array([[138, 120, 130, 152, 148, 120],
       [137, 125, 143, 156, 141, 132],
       [134, 130, 133, 151, 145, 125]]) ans = 125

array([[111, 127, 111, 146, 116],
       [120, 122, 107, 123, 120]]) ans = 122

array([[109, 103, 109, 113, 113],
       [132, 110, 146, 132, 155]]) ans = 110

array([[149, 133, 127, 114],
       [134, 130, 131, 143],
       [152, 129, 141, 135]]) ans = 130

array([[125, 112, 127, 111, 129, 128, 129],
       [136, 110, 128, 109, 128, 128, 129],
       [147, 110, 129, 105, 127, 126, 129]]) ans = 110

array([[138, 124, 131, 101, 129],
       [117, 136, 108, 140, 117]]) ans = 136

array([[123, 141, 125, 115, 127],
       [122, 136, 102, 141, 136],
       [137, 117, 147, 146, 145]]) ans = 136

array([[132, 126, 128, 120],
       [134, 143, 158, 111]]) ans = 143

array([[132, 134, 130, 129, 155, 120, 124],
       [132, 130, 148, 127, 140, 125, 137],
       [132, 135, 147, 132, 138, 128, 136]]) ans = 130
---
[[122 122 124 128 146 126 128]
 [117 129 138 140 116 126 127]
 [122 107 126 126 135 125 126]] ==> 128

[[120 128 134 129 123 112 152]
 [156 137 121 124 153 130 153]
 [125 123 127 117 130 126 138]] ==> 152

[[128 119 124 133 122 136 133]
 [153 115 146 126 150 139 138]
 [143 124 139 131 123 138 127]] ==> 133

[[120 112 104 105 121 110]
 [126 121 116 122 128 127]
 [128 145 150 143 134 144]] ==> 110

[[144 126 142 136 140 133 138]
 [128 131 128 123 129 115 124]
 [123 122 107 124 135 127 123]] ==> 138

[[117 145 143 152 111]
 [144 137 109 124 157]
 [117 102 138 113 107]] ==> 111

[[123 141 152 110 132]
 [129 125 133 118 140]
 [148 135 127 157 155]] ==> 132

[[134 138 143 124 141]
 [118 107 145 129 109]
 [103 113 126 146 115]] ==> 141
---
Input: array([141, 122, 103, 140, 134])
Output: 134

Input:
array([[110, 102, 108, 107],
       [143, 148, 145, 146],
       [124, 119, 122, 121]])
Output: 121

Input:
array([[151, 137, 155, 101, 144],
       [105, 126, 142, 123, 136]])
Output: 136

Input: array([125, 150, 136, 127, 132])
Output: 132

Input: array([133, 115, 129, 117, 132, 129, 100])
Output: 100

Input:
array([[119, 103, 151, 140],
       [140, 121, 104, 104],
       [108, 150, 153, 132]])
Output: 132

Input: array([111, 123, 122, 127, 105])
Output: 105
---
array([[123, 126, 123, 132],
       [122, 124, 124, 132],
       [105, 107, 109, 146]]) >> 107

array([[146, 121, 104, 116, 136, 125, 110],
       [102, 125, 119, 145, 131, 108, 132],
       [108, 132, 107, 125, 149, 127, 141]]) >> 149

array([[108, 132, 101, 157, 111, 150],
       [126, 152, 143, 109, 149, 153],
       [133, 130, 147, 118, 150, 103]]) >> 118

array([[118, 127, 116, 127, 140],
       [116, 123, 116, 127, 149],
       [119, 125, 116, 125, 140]]) >> 116

array([[129, 129, 128, 128, 129],
       [128, 128, 130, 127, 128],
       [127, 102, 127, 130, 146]]) >> 127

array([[139, 120, 112, 127, 153],
       [139, 126, 124, 126, 123],
       [121, 122, 144, 130, 111]]) >> 144

array([[137, 122, 136, 121],
       [148, 115, 149, 112],
       [115, 137, 116, 138]]) >> 137

array([[128, 128, 128, 147, 151, 150, 149],
       [128, 129, 132, 150, 150, 150, 150],
       [128, 128, 128, 130, 150, 150, 150]]) >> 150

array([[102, 107, 135, 127, 107],
       [130, 127, 130, 129, 129],
       [127, 128, 129, 118, 131]]) >> 129
---
[104 108 141 111 148 131 133] --> 108
[155 126 134 115 105 125 139] --> 126
[152 113 119 123 141 146] --> 113
[158 131 105 112] --> 131
[122 135 101 133 111] --> 135
[149 142 105 138 134 146 115] --> 142
[151 101 107 129 125] --> 101
[120 119 152 100 118] --> 119
[115 112 135 120 153 142] --> 112
---
[[132 141 103 132 122]
 [127 137 100 127 124]
 [101 119 107 126 137]] value 124

[[103 130 108 129]
 [133 104 119 105]
 [117 124 129 152]] value 105

[[114 125 116 117 123 120 134]
 [123 128 131 146 105 123 138]
 [135 120 142 147 124 144 116]] value 138

[[118 125 129 109 142 116]
 [115 128 129 107 138 115]
 [139 128 132 129 138 135]] value 115

[[116 126 137 134 132]
 [126 131 124 150 133]
 [119 123 132 127 132]] value 133

[[127 138 127 126 122]
 [129 103 126 134 127]
 [119 129 126 127 130]] value 127

[[123 138 138 113 138 128]
 [104 123 133 115 143 124]
 [140 133 123 137 134 136]] value 124

[[124 122 153 149]
 [137 124 153 102]
 [116 125 131 150]] value 102

[[141 122 126 142 107 126]
 [114 133 129 117 148 129]
 [114 125 144 142 136 106]] value 129
---
[147 124 157 116 100 153]: 157, 153

[[103 106 145 115 143 131]
 [114 109 141 125 140 118]]: 145, 143

[104 106 129 146]: 146, 129

[145 129 128 108 114 105]: 145, 129

[[132 136 136 142 128 128 127]
 [136 121 155 151 106 139 134]
 [132 124 115 118 121 148 130]]: 155, 151

[114 117 128 153]: 153, 128

[128 115 137 158 104 112 153]: 158, 153
